One turning vector, and how many ticks it has turned
The counts run from 0 to 570.
274; 130; 54; -66; 306; 145; -52; 211; 272; -107; 121; -216; -294; 54; 251; 2; -194; 167; -145; 88; -276; -11; 180; 205; 40; -267; 72; 44; -13; 11; 65; 109 : 268
219; -133; 327; -122; 122; 58; -166; 331; -57; -121; -86; -63; -56; -5; 111; -49; -166; -200; 105; 211; -222; 234; 35; 235; 200; 239; 32; -187; 182; 170; -89; -160 : 455
174; -67; 206; -56; 261; 114; -100; 332; 324; -214; 23; 110; -83; 35; 345; 61; 15; 255; 131; 1; -300; 53; 117; 222; 96; 72; 28; -160; -18; 66; -47; 16 : 487
-13; 101; 170; -221; 35; 219; -113; 78; -202; -120; -136; 131; -1; 191; 155; 8; -533; -161; 142; 92; 52; 200; 317; 191; -2; -95; 86; 44; -15; -3; -6; 220 : 135
11; -73; 64; -98; 297; 323; -79; 217; 230; -40; -14; -19; -361; -133; 161; 75; -165; 85; -106; 204; 44; -77; -7; 177; 145; 119; 131; 34; 309; 313; 35; -155 : 277
266; 51; 125; -265; 201; 116; -213; 115; -179; -97; 12; -83; 138; 84; 155; 94; -136; -92; 157; -30; -246; 227; 25; 292; -65; -86; -20; -88; -287; 378; -123; -78 : 414
189; -86; 17; 140; -86; 342; -128; 271; 20; 10; -55; -264; -12; -20; 159; -8; -343; -16; -301; -162; -99; -10; 268; 177; -64; -253; -32; 124; -32; 193; 226; 141 : 549
116; 147; 108; -141; 29; 136; -334; 171; -61; -34; -165; -111; -168; 265; 157; 215; -70; 79; -242; 116; -161; 313; 345; -81; -43; 42; -7; 144; 60; 195; 112; 205 : 346
305; 13; 293; -155; 148; 54; -176; -41; -47; -374; -38; 165; 29; 154; -80; -120; -318; -5; 100; -58; -5; 132; 169; 332; -51; 49; 198; 3; -54; 176; -131; -155 : 171
246; -99; 56; -242; 227; -16; -47; 60; -165; -83; -92; 19; -18; 38; -168; -202; -419; -135; -33; 62; 67; 90; 235; 298; -26; -77; 273; 212; 59; 264; -135; -150 : 178
173; -172; -94; -216; 204; 49; -9; 143; -79; -175; 62; -123; -59; 29; -121; -70; -263; 61; 17; 211; -139; -233; 90; 466; -319; -98; 108; -92; 143; 253; -145; -27 : 190
-38; -288; 189; 59; 68; 64; -78; 329; 35; 362; -171; -3; 59; -135; 281; 10; -309; -218; -63; 102; -203; -83; 285; 178; 105; -36; 28; -18; 131; 49; -228; 17 : 8
250; -11; 35; 114; 277; -17; -113; 305; 139; 225; -211; 8; -154; -134; 116; -45; -114; -188; -294; 82; -183; 44; 228; 168; 94; 33; 131; 222; 110; 156; -120; -264 : 504
174; 186; -57; -63; 41; 264; -136; 293; 169; -80; -276; -72; -301; 124; 24; 89; -102; 159; -243; 76; -223; 18; 107; 186; 79; 54; -115; -94; 41; 323; 294; 107 : 309
109; -161; 152; 45; -25; 380; -132; 18; -44; 44; -221; -117; -32; -99; 375; -9; -423; 141; -121; -34; 333; -114; 50; 60; -179; -74; 84; 32; 4; 340; -45; 17 : 324
200; 141; 169; 137; 61; 110; -276; 25; 212; 81; -81; 5; -88; 90; 90; 59; -274; 57; -335; -145; -184; -153; 380; 220; -136; -231; 65; 17; -122; 154; -88; 48 : 299
168; 161; 213; -12; 7; 168; -329; 62; -183; -261; -179; 41; 103; 133; 221; 65; -279; -46; -8; -108; -150; 419; 292; 171; -86; 38; 51; 143; 7; 56; 41; 90 : 133
28; -30; 64; -191; 266; 315; 10; 198; 233; -71; 89; -2; -381; -104; 205; 42; -296; 109; -45; 194; 59; -175; -20; 163; 167; -91; 124; -9; 179; 258; 27; -59 : 276
-9; -225; -53; 76; 142; 503; 105; 231; -129; 17; -137; 55; 122; -52; 186; 63; -239; 139; 4; 208; 140; 260; 104; 55; -164; 256; 194; 78; 102; 301; 15; 55 : 363
-55; -58; -167; -167; 255; 55; 21; 52; -71; -66; -299; 215; 90; 31; 8; 23; -210; 231; 29; 183; -63; 28; 208; 319; -258; 162; 221; 19; 96; 247; -238; 121 : 399
-97; 50; -111; -273; 127; 258; -46; 265; 76; 118; -340; -32; -269; 26; 205; 79; -230; 103; -152; 133; 21; 8; 86; 68; 159; 20; -24; -48; 37; 370; 126; 203 : 314
280; -102; -221; -248; 300; -100; -39; 289; -130; -43; 25; -207; -11; 79; 158; -8; -46; 92; -27; 82; -207; 71; 139; 280; -243; -203; 76; 100; -107; 291; -146; 23 : 188
156; -27; 174; 212; 80; 142; -222; 204; 260; 131; -152; 142; 47; -53; 330; 41; -120; 45; -212; -318; -12; -77; 306; 148; -101; -127; 81; 88; -176; 248; -115; -70 : 292
73; 64; -60; -37; 85; 197; -256; 226; 248; -155; -120; 97; -270; 69; 219; 17; -102; 230; -216; -290; 153; -90; 260; 118; -46; -82; 105; 252; 15; 279; 161; 54 : 66
129; 171; 117; 9; 66; 382; -121; 156; -50; 180; -200; -106; 6; 36; 154; 180; -182; -84; -163; 75; -199; 207; 117; 100; 74; 48; -74; -83; -288; 404; 53; 75 : 89
27; -211; 137; 57; 30; 365; -126; 64; -136; 83; -150; -72; 162; 35; 131; 226; -79; 260; -136; 158; -66; 198; 204; -13; -204; 284; 106; -34; 105; 391; -39; 99 : 119
55; -21; 188; -177; 68; 114; -328; -8; -150; -102; -164; 71; 50; 14; -137; -9; -295; -233; 36; 89; -162; 34; 136; 422; -80; 97; 84; -64; 139; 273; -180; -186 : 417
123; 25; 196; -308; 331; 84; -144; 100; -114; -33; -73; 190; 99; 152; 42; 128; -98; -12; 117; 123; -200; 326; 150; 134; 127; 207; 152; -34; -127; 336; -193; -30 : 168
325; -13; 235; 221; 3; 140; -188; 217; 220; -28; -425; 67; -44; -65; 273; -117; -193; 124; -206; -262; 27; 52; 157; 127; 24; 99; -27; -72; -91; 211; 47; -87 : 536
278; 33; -28; 13; 179; 219; -55; 291; 178; -36; -185; 22; -263; 108; 175; 69; 11; 318; -257; 35; 162; 11; 58; 28; -143; 141; 72; 25; -8; 425; 120; -48 : 71
231; -47; 264; 148; -17; 96; -183; 90; 175; -4; -369; 20; -8; -88; 331; -112; -358; 113; -217; -316; 57; -52; 237; 176; 33; -88; 29; -23; -102; 180; -65; 27 : 537
178; -53; 6; -227; 293; -91; -100; 98; -138; 59; -176; 50; -23; -9; -153; -138; -312; -127; -137; 162; -57; 148; 241; 311; -15; 77; 268; 207; 125; 229; -179; -137 : 179
131; -329; 238; -119; 290; 167; -72; 53; 289; -162; 255; -89; -107; -29; 128; 9; -207; 323; -20; 73; -166; -176; 138; 160; 10; -53; 181; 4; 215; 158; -139; -43 : 483
340; -81; 219; -34; 233; 101; 58; 306; 168; 60; 27; 22; -139; -26; 196; -190; -402; -143; -26; -95; 86; -68; 160; 204; 164; -254; 157; 29; -126; 107; -68; -118 : 501
-1; 59; 34; -24; 92; 396; -156; 427; 195; 82; 12; 80; -228; 105; -4; 163; -105; -201; -217; -33; -95; 18; 207; 148; 196; 11; 48; 159; 14; 316; 224; -66 : 58
285; -109; 361; -20; 218; -36; -118; 438; 160; 87; -49; 77; -107; 53; 419; 65; -6; 18; 20; 169; -62; 166; 167; -13; 135; 149; -3; -95; 9; 143; -184; -132 : 248
135; -146; -285; -217; 346; -90; -70; 342; -149; 89; -42; -141; 33; -4; 122; 39; -26; 19; -52; 32; -267; 126; 160; 256; -153; -66; 105; 235; -32; 333; -161; 43 : 187
